Here are some numbered points:
[-20   3 -26  15 -15 -34  23  45  23  11  32 -49 -20  46  33   9  41 -13
 -18 -18 -21  -2 -16 -73 -45  -4  18] 0
[ -52  -15  -16    4   65    2  -19  -31  -14   89  -16   -7  -20  -20
    1   12 -127   41  -47   27   -6   17   10   29   89   -2   33] 1
[ 28   5  40   1 -20 -15  41   5  25 -36   2  17  -7   6  31 -25  40 -33
  18 -36 -26 -16  -1  11   1   0 -21] 2
[  6   4   5  23  25 -25   5  -1   0  -6 -17 -20   4  11 -22  24  23  -8
 -17 -27 -25  20   4 -34 -38   7  -2] 3
[-48  16 -28 -34  -6 -12  15  29   8 -12  47  33  25   1  22   8  24 -24
  22  20   9  27 -21 -23 -31  15  30] 4
[ 40  -2 -24  59 -21 -21  -8   4 -29  18   9  70 -75  65  38 -51   1 -25
 -35  33 -28 -21   4  19  44  38  47] 5
[ 43 -62 -73   5 -22  66 -23  34 -23  38 -20  40  40 -74  15 -44 -63  27
 -32 -45  14   1  38  12  62 -34  58] 6
[   5    6   46  -64   40    4  -15   44  -59    1  -19 -124  -74  -33
  -79   18   86   18   31    3   67   20  -66  -16    7  -45 -108] 7
[-17   4  45   5  11  36  38 -12 -39  34 -50  25  38  58   6  40   1 -31
  26  -8  28  23 -45  77 -66  79  -5] 8
[  4 -31   7   9  23  -3   5 -35 -11 -12 -43 -28  -9 -25 -28 -15 -23 -17
  23 -31  49 -31  -6  21  17  -7  -2] 9
[-15  79  20   4 -34   2   1 -44 -23 -33   6  36  -6  37  33  11  -2 -17
  -6  34  21 -29   6   8  -6 -15   4] 10
[ 28  -4  16   5 -17 -22  33   6  12 -19 -16  11 -14   1  14 -19  46 -25
  18 -32 -23 -25   7  17  10   2  -3] 11
[ -9  13 -24   5 -13   6  -5  -4 -43  13 -21  20  43 -22 -16  24 -14  -7
 -41 -69  -4  20  11 -21  45 -22  -7] 12
[ 30 -59  31   7  -5 -18  -3   9  32 -24  -7 -11 -16  12 -18  -1  11   6
   1 -22  19 -17  -1   9 -21  -8 -47] 13
[  87 -117 -115   27  -29  114  -13   51  -41   64  -10   81   84 -115
   12  -56 -116   46  -51  -47   56  -28   82   24  117  -57  108] 14
[-31   3 -14 -12  31   7  -9 -20  17  -5  -3  -2  61 -50 -32  24 -21  16
   5 -11  -5  28  15   7 -37  11   0] 15
[-18  27 -34 -31  -1   3   7  22   1  -6  39  40  36   5  25   1  21 -34
  14   5  -6  41 -16 -38 -15  25  35] 16
[ 127 -127   31  101  127  -18  -60  109  -40   84   37   89   45  109
 -127   92  127   70    7  -97   31    3   19  127 -122   97 -127] 17
[ 41 -46 -29  32  30 -20  23 -18 -16 -33 -48 -22  -5   0 -16  30 -42 -32
   9 -15 -56 -11 -34   6 -18  28 -19] 18
[-30  63  -4 -39  71  38 -40 -52 -52 -53 -37  22  16 -82 -32 -33 -49  37
  29  78  38   3  55 110  96  -6  35] 19
[  9 -12 -51  -2 -11 -31  22   3 -19 -18  35  22   4 -30 -43  33 -17  -1
  -7   2  22 -12   7 -15  12  -7 -11] 20
[ 60 -72  41  20 -16 -10   3   8  40 -50 -10  -4 -19  23 -27  -1  25   2
  14 -25   0 -31 -17  26 -21   5 -73] 21
[ 34  22 -14   8 -21   5   0   1  16  43 -17 -41  74 -48 -39 -25  -6  38
  11   2 -12  21  10 -17  92 -49  -8] 22
[ 45  37 -32 -27 -18  66  21  46  36  83 -15 -32  41 -37  -3 -75  18  82
  42  62 -55  58  36  12  57 -28  90] 23
[ -8  -5  27   3 -39 -58  -5 -37  54 -22   6   1   4 -17 -15 -17  31  12
 -23  10 -21  -1  44 -37  21 -18  12] 24
[  7 -22 -85 -15 -13 -67  19   1 -34 -17  72  35  -3 -30 -71  43 -23 -13
 -17   1  41 -28  16 -14  25 -13 -18] 25
[-58 -21  23 -45  -2 -10  18  -9  57   1  16 -28 -10 -60  77  -6 -87  -7
  12  42 -23 -34   2  30 -14  23  19] 26
[ 32  -5  43  15  -3  75 -37  15  23  24  19  75  19  24  11 -39  18  37
  -1 -12   6  -8  19  47   8  -5   0] 27
[  38  127   47  -12  -63  127   10    5   23   48   10  -25   83   57
   91  -40    2  -26  127   26   73   54 -115   40  -85   47   55] 28
[-19  11  27  11  20  24  24 -10 -33  22 -41  27  42  59  15  40   2 -26
  35  -6  23  19 -33  57 -46  47  -6] 29
[ 44   4  29   8 -22 -20  36   1  14 -30 -14  16   0   6   8 -18  53 -26
  15 -46 -35 -28  -2   1   4  -6 -12] 30
[ 71 -96  59  12 -24 -17  -3  35  43 -57  -1  -6 -33  13 -26 -14  30  11
   6 -25  20 -40 -11  27 -21  -9 -89] 31
[-63   0  15 -32   4 -12   7  -7  32  -1  22 -38 -17 -47  50  -9 -58   1
  12  33 -13 -10  -8   6  -9  11   9] 32
[ 16  21 -13  33 -42 -59  10   7 -15  23 -29 -50   1  -4  42 -15   9 -22
  -2  68 -72  -9  16 -48  37   8  18] 33
Which two points above are nearest to each new point by angle? Their numbers follow each, nearest first.
[ -67   -6   15   22   59    3  -34  -40  -18   68  -29    0  -17    5
   16   13 -127   40  -71   29  -32   16   16   35   61    9   22] 1 19
[ -8 -28   1 -19  10   8 -16  -3   7 -25  26  -9 -80  16 -32   1 -26   8
  -1  57  35  32 -64 -51 -24 -22 -30] 7 13
[ 30   4  12   3   2  35 -18  14   7  11  12  40   9  13  11 -22  17  14
  -4 -12   6  -1   9  24  -5  -2   3] 27 17
[  54   56    4   86  -65   19   -8  -66  -33  -32   -3  -13  -40   71
   76    3  -58  -27   14   70   69 -100   52   10    1   11  -10] 10 5
[ 95 -98  24  53  66   2 -27  52  -3  29  15  37  12  37 -83  54  44  24
   3 -31  17  -6  49  66 -50  48 -74] 17 21
[ 12   5  12 -13  -5   7  11  16   2   1 -14 -19  17 -26  -6   5  10   5
   2 -23 -11  -2  -2  -3  16 -13 -21] 22 7
[ 59 -51  21  30  43  12  -6  18   2  17  -6  21  12  25 -46  25  21  17
   3 -13   9   8   5  30 -32  30 -29] 17 21
[ 67 -64  11  31  42   6 -16  36   0  23  16  27   8  33 -69  54  34  17
  -1 -27  12   3   8  35 -44  33 -45] 17 21
[ 27  -8  11  22 -31  14  16 -20  19  11  20   3 -13  49  -7 -14 -14   8
  21  66  32  38 -42 -37   6   5   3] 28 5
[ 56 -15  59  12 -23  88 -44  33  24  24  29  99  29  24  24 -52  26  40
   3 -11  13   0 -19  70   1 -10 -10] 27 17
[-13  34 -19  -3  14 -16  78  10 -46  -8  54  10 -78  58  43  51 -17  -3
  17  67  67 -34 -10 -34 -14 -21  -3] 10 0
[ 36 -16  24  40 -82  24  25 -61  77  25  27  16 -41 120 -36 -62 -34  17
  41 127  78  90 -93 -60   9  -5   8] 28 5
[ -77   -5   -7   26   93   44  -44  -68  -30  110  -33    8  -10  -63
  -14   22 -127   63  -53   34  -43   31   72   19  107   -2   19] 1 19
[ -31   21  -67   37  -50  -58   41   69   44   19   62 -114  -41   90
   65   26   55  -41  -21  -26   -6  -10  -20 -127  -90    5   30] 0 3
[  10   23  -28  -62   39  -90   13  -72  -40 -127  -45  -48  -12 -107
  -47   44   67 -127  100   -8  -40  -80  -35   86 -127   94  -89] 18 11
[ 20   3  15   0 -10  28 -16  10   6   9   9  34  11  10   3 -17   1  19
   5  -9   1   2  14  22   0 -10  -2] 27 14
[  7  95  25 -12  31 -28  40 -22 -20  -2  14  24 -36 -14   9  -7  32 -17
  33  25 -35  19   1 -17  10 -17  25] 10 16
[  51   72   22   67  -87    5   -4  -64  -66  -38   12  -24  -51   85
   94    8  -43  -30   36   73   73 -111   45   11  -11   15  -32] 10 5
[-14   4 -36  25 -14 -41  30  56  33   9  51 -71 -37  51  34   5  40 -26
 -17 -25  -7 -13 -16 -87 -50   3  27] 0 3
[  8  -1 -31 -25 -66  37  17   1 -25 -17 -30  48  55  25 -47 -20 -23  -5
 -16 -61 -22  -8 -19  25  26  -7  -4] 12 6
[ 41  43   5  33 -46   3   6 -40 -16  -9  11  -5 -26  40  45  -4 -42 -21
  19  45  45 -61  20   2  -6  24 -12] 10 5
[ -53   -8   -6   27   56   -1  -25  -46  -30   76  -17   -8   -9  -32
   13   11 -127   36  -53   27  -15   26   18   14   76    3   27] 1 19
[ -62    5  -17   42   71    5  -41  -76  -27   95  -36  -16  -27  -28
    8   46 -127   25  -83   10  -34   50   27   40   95   -5   35] 1 19
[-31  -2  -2  12  28 -11 -16 -23 -13  36 -14  -5 -11 -15   3  -2 -58  20
 -18   8 -11  10   3  14  29   3   9] 1 19
[ 65 -55  10  32  55  -9 -26  29  -3  24   9  15   1  25 -49  33  24  27
   9 -28  16   3  12  41 -34  31 -33] 17 13
[ -32    5  -42   33  -32  -46   20   77   54   23   66  -85  -16   79
   59   -9   53  -13  -27  -23  -15    1  -32 -109  -70    3   52] 0 4
